(in the rows, 128 means zero)
One hidden turn or mirror swaps the rows below in pairs. Which row is each named row swapped with?
The rows were stretched afterwards, more along some directions than others.
z_914: [132 138  92 117 150 138 108 119 107 177 137 159 130 111 132  89 143 135]
z_603: [131 113 119 148 151 141 118 153 115 156 150 137 135  94 123 116 140 143]
z_470: [144 132 110 152 123 149 114 118 110 119 145 133 132 105 142 137 124 124]
z_143: [128 140 130 147 157 140 109 156 128 148 159 147 137  85 140 110 117 133]
z_919: [164 143  94 149  93 112 128  94 119 110 153 139 125 140 138 136 132  94]
z_341: [135 134 107 149 125 121 125 143 108 149 128 137 145 122 120 114 151 140]
z_427: [141 115 103 164 110 134 137 136 109 107 159 128 147 102 122 137 139 109]
z_386: [147 136 127 174 140 134 121 152  92 150 146 141 137 107 126 121 127 114]
z_674: [148 122  76 159  92 121 137  97 104 111 153 126 136 119 127 150 131 101]
z_385: [142 108  88 153 104 115 142 140  99 134 129 121 133 133 115 130 147 139]
z_359: [136 143  98 127 133 134  99 118 126 118 165 148 132 106 153 118 124 123]
z_263: [129 146  97 127 166 143 112 123 118 168 152 161 140  93 140  97 133 120]
z_260: [149 124  98 161  80  94 117  99 116  98 157 123 116 140 131 157 146 124]
z_713: [130 136  72 124 141 120 122 122 118 138 152 149 137 100 143 101 139 118]
z_694: [135 139 111 182 114  97 140 149 124 120 168 115 138  92 137 151 120 120]
z_633: [134 107 108 135 133 144 122 130 109 149 118 141 122 116 135 110 146 140]
z_389: [129 134 105 167 126 137 135 143  85 150 147 137 138  94 122 103 121 110]
z_744: [158 121 129 173  83 113 128 136 109 107 147 115 123 132 110 145 130 116]
z_37: [137 142  84 145 147 128 152 127 136 116 159 144 157  97 139 122 140 111]
z_40: [156 137 101 142 134 116 117 125 129 139 161 142 130 111 125 137 143 121]
z_609: [143 133 120 158 121 137 128 118 120 131 159 141 131 122 126 129 120  94]
z_87: [139 119 107 180  85 102 128 135 106  94 153 114 124 126 132 155 128 126]
z_443: [147 150  87 153 123 113 146 105 120 107 160 147 154 120 129 132 145  83]
z_693: [153 104 101 130 107 130 104 108 107 134 128 144 116 144 117 129 148 132]
z_678: [136  94 103 142 124 132 130 146 120 120 132 115 133 107 121 136 144 137]
z_794: [135 119 136 165 128 142 117 156 116 127 143 125 123 107 127 116 126 132]
z_896: [144 148  99 176 106 106 140 124 130 103 177 114 134 102 141 143 121  98]
z_739: [141 133  96 176 103 107 143 125  89 148 140 134 128 132 112 128 136 119]
z_705: [133 115 114 128 151 142 119 132 119 134 121 152 134 120 121 113 154 128]
z_964: [141 126 104 180 108 101 140 136  96 143 142 128 133 123 118 136 141 119]
z_326: [130 119 113 175 129 143 136 151 102 130 157 124 148  83 120 133 130 124]
z_692: [146 125 105 158 120 129 118 140  98 155 132 124 118 102 127 121 137 134]
z_311: [156 121 102 139 132 131 121 126 132 123 149 141 124 115 123 143 140 117]
z_75: [149 136 103 134 134 117 109 127 109 165 137 152 110 125 120 105 137 125]
z_559: [138 138  79 128 129 127 126 110 118 136 160 156 136 130 125 105 139 121]
z_596: [149 142  95 178 124 110 148 134 117 132 175 124 148  96 129 148 130 104]
z_729: [123 159  84 145 138 119 131 110 130 136 162 150 142 110 128 117 134 118]
z_501: [139 116 104 148 130 112 140 137 129 120 141 144 137 131 119 122 159 136]
z_625: [125 139  89 145 143 114 116 122 118 140 172 137 135  87 143 119 136 115]
z_424: [133  96 116 156 101 134 124 126 107 116 123 123 110 129 124 132 135 134]
z_580: [155 140  90 169  94 101 146  98 114 119 154 143 123 143 129 139 139  98]
z_761: [141 136  83 168  98 127 136 112  92 131 151 125 131 112 114 130 124 122]
z_604: [154 124  95 127 108 122 100 114 101 154 131 142 112 141 111 111 149 150]
z_552: [141 128 104 160 123 121 128 140  98 135 140 153 128 132 117 107 133 118]
z_388: [155 140  96 158 113 120 138 114 124 103 174 143 145 126 120 134 129  91]
z_721: [142 149 104 168 118 129 119 117 102 141 165 148 121 111 122 110 125 109]
z_502: [139 130 114 148 126 145 124 129 128 117 154 122 126  93 129 134 114 115]
z_691: [143 102 115 165 100 117 137 137 112 129 133 105 127 119 126 151 136 117]

z_964 swaps with z_263
z_311 swaps with z_427
z_596 swaps with z_603
z_341 swaps with z_729

